[[ 27 -24]
 [-23  31]
 [ 63 -55]
 [ 31 -33]]
->
[[-24  27]
 [ 31 -23]
 [-55  63]
 [-33  31]]

[[-24   7 -38  54 -14  23]
 [  6   0   7  -5   5   3]
 [  2  -2  -2  40  15  62]
 [ 13  -2  24 -41   6 -24]
 [ 19  -3  36 -50  10 -28]
 [ 14  -2  27 -38   4 -23]]
->
[[ 23 -24   7 -38  54 -14]
 [  3   6   0   7  -5   5]
 [ 62   2  -2  -2  40  15]
 [-24  13  -2  24 -41   6]
 [-28  19  -3  36 -50  10]
 [-23  14  -2  27 -38   4]]

[[-32  36 -41]
 [ 37 -39  51]
 [ 35 -35  52]
 [-36  36 -48]
 [-36  36 -44]
 [-33  39 -44]
 [-42  43 -56]
 [-36  35 -48]
 [ 38 -42  55]
 [ 37 -37  55]]
->
[[-41 -32  36]
 [ 51  37 -39]
 [ 52  35 -35]
 [-48 -36  36]
 [-44 -36  36]
 [-44 -33  39]
 [-56 -42  43]
 [-48 -36  35]
 [ 55  38 -42]
 [ 55  37 -37]]

[[ -8  -3 -10   0  13]
 [ -8   3  19  12 -51]
 [ 13 -16  -4  20 -24]
 [  2   1   3   7 -25]]
->
[[ 13  -8  -3 -10   0]
 [-51  -8   3  19  12]
 [-24  13 -16  -4  20]
 [-25   2   1   3   7]]

[[-13 -22   7]
 [ 41  54  14]
 [ 38  51  13]
 [-13 -22   7]
 [-11 -20   7]
 [ -2  -2  -1]]
->
[[  7 -13 -22]
 [ 14  41  54]
 [ 13  38  51]
 [  7 -13 -22]
 [  7 -11 -20]
 [ -1  -2  -2]]

[[49 26 52 59 44 34 39 37 31 31 37]
 [20 24 50 39 34 35 34 30 29 28 47]]
->
[[37 49 26 52 59 44 34 39 37 31 31]
 [47 20 24 50 39 34 35 34 30 29 28]]

[[-46   0   1  -1  10   6  18  16 -16]
 [ 14   0  -2  -3 -16   8 -29 -24   3]
 [-13   1   3  55  -5  -6 -13 -10 -10]
 [-27   0   1   7   5   2   9   8 -10]
 [-31   0  -2 -38  -3  20  -3  -2  -9]]
->
[[-16 -46   0   1  -1  10   6  18  16]
 [  3  14   0  -2  -3 -16   8 -29 -24]
 [-10 -13   1   3  55  -5  -6 -13 -10]
 [-10 -27   0   1   7   5   2   9   8]
 [ -9 -31   0  -2 -38  -3  20  -3  -2]]

[[-15   3 -11  10 -47 -39   2   3 -47]
 [ 13  -7  11 -12  51  36  -2   6  51]]
->
[[-47 -15   3 -11  10 -47 -39   2   3]
 [ 51  13  -7  11 -12  51  36  -2   6]]
---
[[-27 -34  15  43 -10]
 [ 13  47   0 -33 -19]]
->
[-10 -33]

[[-55 -36  -4]
 [ 57  -8  14]]
->
[-4 -8]

[[ 35 -25 -58]
 [-20  11 -11]
 [ 15  13  11]
 [-41  25 -18]
 [-33  21 -14]]
->
[-58  11  15]

[[-30  56  57  42]
 [  9 -23 -27 -19]]
->
[ 42 -27]

[[-53  35   2  26]
 [ 26  39   1  35]
 [ 40  -5  -1  -9]
 [  9  20   0  16]
 [ -3  -3   1  -3]]
->
[26  1 -5  9]

[[ 40 -29]
 [-19  19]
 [-33 -50]
 [ 18 -23]
 [ 46  18]]
->
[-29 -19]

[[42 49 45 42]
 [57 46 50 50]
 [52 49 46 66]
 [41 39 35 51]]
->
[42 50 49 41]
